Rows are one point carried round by a steady rotation, each followed by how many ticks it has turned.
The counts run from 0 to 252.
[113 103 133 116 121 113 133 120 160 108 153 168 126 151 115 155 175 157
  73 161 124  87 127 134 139 120 142 126 101 112 151  99 195 167 139 100
 135 167 136 121  98  99] => 247
[ 87  92 166 158  95 124  95 137 118  90 110 173 123 141 118 149 142  94
 125 153 127 109 111 133 142 120 106 121 111 141 147  99 147 113 139 140
 110  94  90 124  52  91] => 94
[ 60  94 173 127 117 101  97 142 104  76 134 160 109 159  99 152 141 110
 100 149 137 109 101 143 137 132 126 129 114 138 146 105 162 134 137 134
 110 123  70 124  81 121] => 90
[131  89 144 130 100  96 120 122 137 102 178 159 100 164 119 119 183 121
  79 133 157 126  97 154 163  79 125  85 113 127 124 100 159 116 166 117
 112 142 132 145 104 104] => 133
[107  85 142 180  86 140  93 119 131  99 101 169 120 146 146 142 146 111
 113 164 133  94 106 138 138 108  99 109  98 117 139 101 143 122 147 141
 120  89 124 137  61  84] => 97
[124 102 187 141 132  90  85 148 113  62 129 163  84 148 111 129 165 106
 136 152 111 129 112 173 139 111 108 108 110 133 130 125 147 103 138 125
  93 113  98  94  97 116] => 62
[ 97  90 156 160 133  92 136 123 110  68 155 129  80 135 106 152 132 129
  86 148 145 105  76 162 120  98 124 126 119 132 146  96 192 140 128 119
 142 153 123 133 119 135] => 190
[113 123 138 105 132  88  95 123 180 117 106 155 115 137 122 153 172 123
 111 150 111  72 128 135 153  94 148 121  70  95 162 115 167 180 145 136
 128 129 133 102 108 105] => 11
[135  90 144 192 124  88 159 122 137  97 131 135 109 117 118 154 138 106
 109 159 121  96 114 136 124  91 122 132 114 137 173  85 203 138 121 133
 156 124 157  95  97 124] => 185
[102 120 115 129 118  77  97 129 148 120 136 107 117 168 146 152 165 103
 108 181 134 115  89 129 128  91 136  86  73 108 153  90 166 174 117 159
 123 138 137 100 107 128] => 43
[ 96 102 140 155 131 105 114 110 133  84 160 129  75 146 128 143 143 104
  92 137 120 121  57 160 138  80 125 108  87 120 101 127 180 146 149 132
 125 128 156 149  97 127] => 160
[108  96 183 138 141  96  93 139 111  54 144 156  76 154 113 128 158 115
 120 149 115 126  98 176 133 112 116 116 108 129 117 134 163 121 146 121
  95 124 103 102 110 129] => 60
[109  92 179 145 129 106  98 129 123  80  92 175 110  90  98 144 142  95
 117 120 114  92 105 160 148 110 115 129 102 113 156 104 145 109 134 130
 118 100  98 109  84  93] => 227
[134 107 144 130 118  58 100 139 139 104 137 131 110 175 131 124 184 108
 121 172 136 107 134 145 133  98 130  92  94 110 168 100 162 153 130 152
 106 122 120  67 131 131] => 177
[ 92  83 181 121 144  99 107 131 102  75 144 160 101 117 100 126 148 109
  73 130 114 104  94 168 121 146 131 138 104 109 145 109 169 141 132 118
 107 131 101  89 114 125] => 222
[105 106 154 134 132  97 101 119 127  81 168 137  77 148 126 139 155 105
  96 132 121 138  60 175 143  86 125 102  91 131 100 127 172 128 150 125
 110 140 148 142 101 132] => 162
[125  95 153 156 119  82 158 129 143 109 158 153 116 131  95 132 156  75
 106 122 117 112 123 124 159  83 140 130 112 146 139  97 185 129 156 137
 132  86 134 104  71 102] => 20
[118  97 160 160 117  92 130 133 141 115 129 156 131 106 112 174 140 125
  93 152 117 109 119 152 133 118 124 149 118 152 179  81 202 131 117 126
 152 165 155 111  83 127] => 81
[ 57  93 172 125 122 102 100 134 108  73 135 156 104 161 100 151 139 121
  92 153 139 104  98 145 133 130 131 133 112 135 148 106 171 144 139 130
 111 136  74 122  92 123] => 89
[103  93 181 137 141  98  95 133 110  54 146 153  67 159 111 129 155 122
 113 156 112 117  91 177 130 113 120 118 107 129 116 139 175 131 144 119
 102 129 110 113 114 133] => 59
[126 113 151 116 124  98 108 139 122  73 159 152 100 143  96 145 171 122
 121 150 129 147  94 155 137  92 115  78 110 125 127  84 148 100 118  95
  99 154  95 122  89  89] => 32
[120  76 132 163  84 121  92 113 127 109 140 150 114 162 163 120 164 118
  78 163 152 104  88 151 132 113 103  92  89  97 131 100 141 135 146 138
 107 120 148 129  98 101] => 101
[113 105 149 163 130  89 129 130 144 117 151 138 121 126 124 155 147  74
 111 152  86 138  98 141 138 115 130 135  99 157 137 107 204 140 131 147
 133 122 172 101  61 133] => 50
[127  96 140 152 124 116 143 115 135  69 168 150  75 152 104 137 155 137
  93 145 139 107  86 153 134  76 120  98 111 116 115 108 180 130 148  91
 134 139 128 145 109  96] => 27
[119  93 139 166 101 109 125 109 153 103 126 159  94 138 122 137 147 108
  95 122 148  78 100 138 170  64 125 114  98 120 136 115 162 131 171 134
 138  98 137 157  91  93] => 128
[136  85 150 147 102  59 110 135 122 128 147 126 128 142 138 133 171 103
  89 157 159 122 106 159 136 105 117 102 110 127 181  69 164 126 121 155
 122 156 144  88 129 141] => 75
[138 110 143 125 121  69  96 137 147  97 128 132 102 177 137 131 186 116
 125 180 134  98 130 145 134  99 127  88  88 103 165 110 159 156 133 141
 108 127 123  74 132 128] => 176
[107 100 156 157 122 101 133 131 141 106 124 154 123 109 114 179 139 137
  91 156 119  97 116 150 132 116 127 151 113 141 175  87 207 140 119 119
 151 166 148 116  87 126] => 82
[101 110 156 154 103 124  78 137 132  81  91 165 108 133 124 176 142 131
 143 168 127 117 105 153 148 103  97 115 106 140 151  98 151 106 121 125
 122 135 105 140  61  97] => 199
[ 58 100 170 126 125 106 108 138 112  74 135 156 100 159 102 158 139 132
  89 154 137  93  97 147 131 129 134 135 114 137 148 108 179 153 137 128
 118 144  81 129  98 127] => 88
[100 112 133 131 121  61 111 132 134 127 162 111 128 159 133 146 162  75
 105 162 118 139  92 131 132 109 140 105  89 139 146  91 175 157 126 164
 116 131 147  92  86 141] => 46
[137  94 149 120 100  96 118 135 137 107 180 168 118 152 110 125 190 120
  88 134 142 143 108 156 159  94 119  87 116 136 130  89 160 103 150 104
 105 155 123 130  90  95] => 135
[ 91 101 181 142 120 101  99 143 104  70 136 157 101 126  97 165 140 116
 119 144 130 140  90 166 139 109 104 115 120 155 145  94 164  97 120 119
 114 150  94 132  77 119] => 195
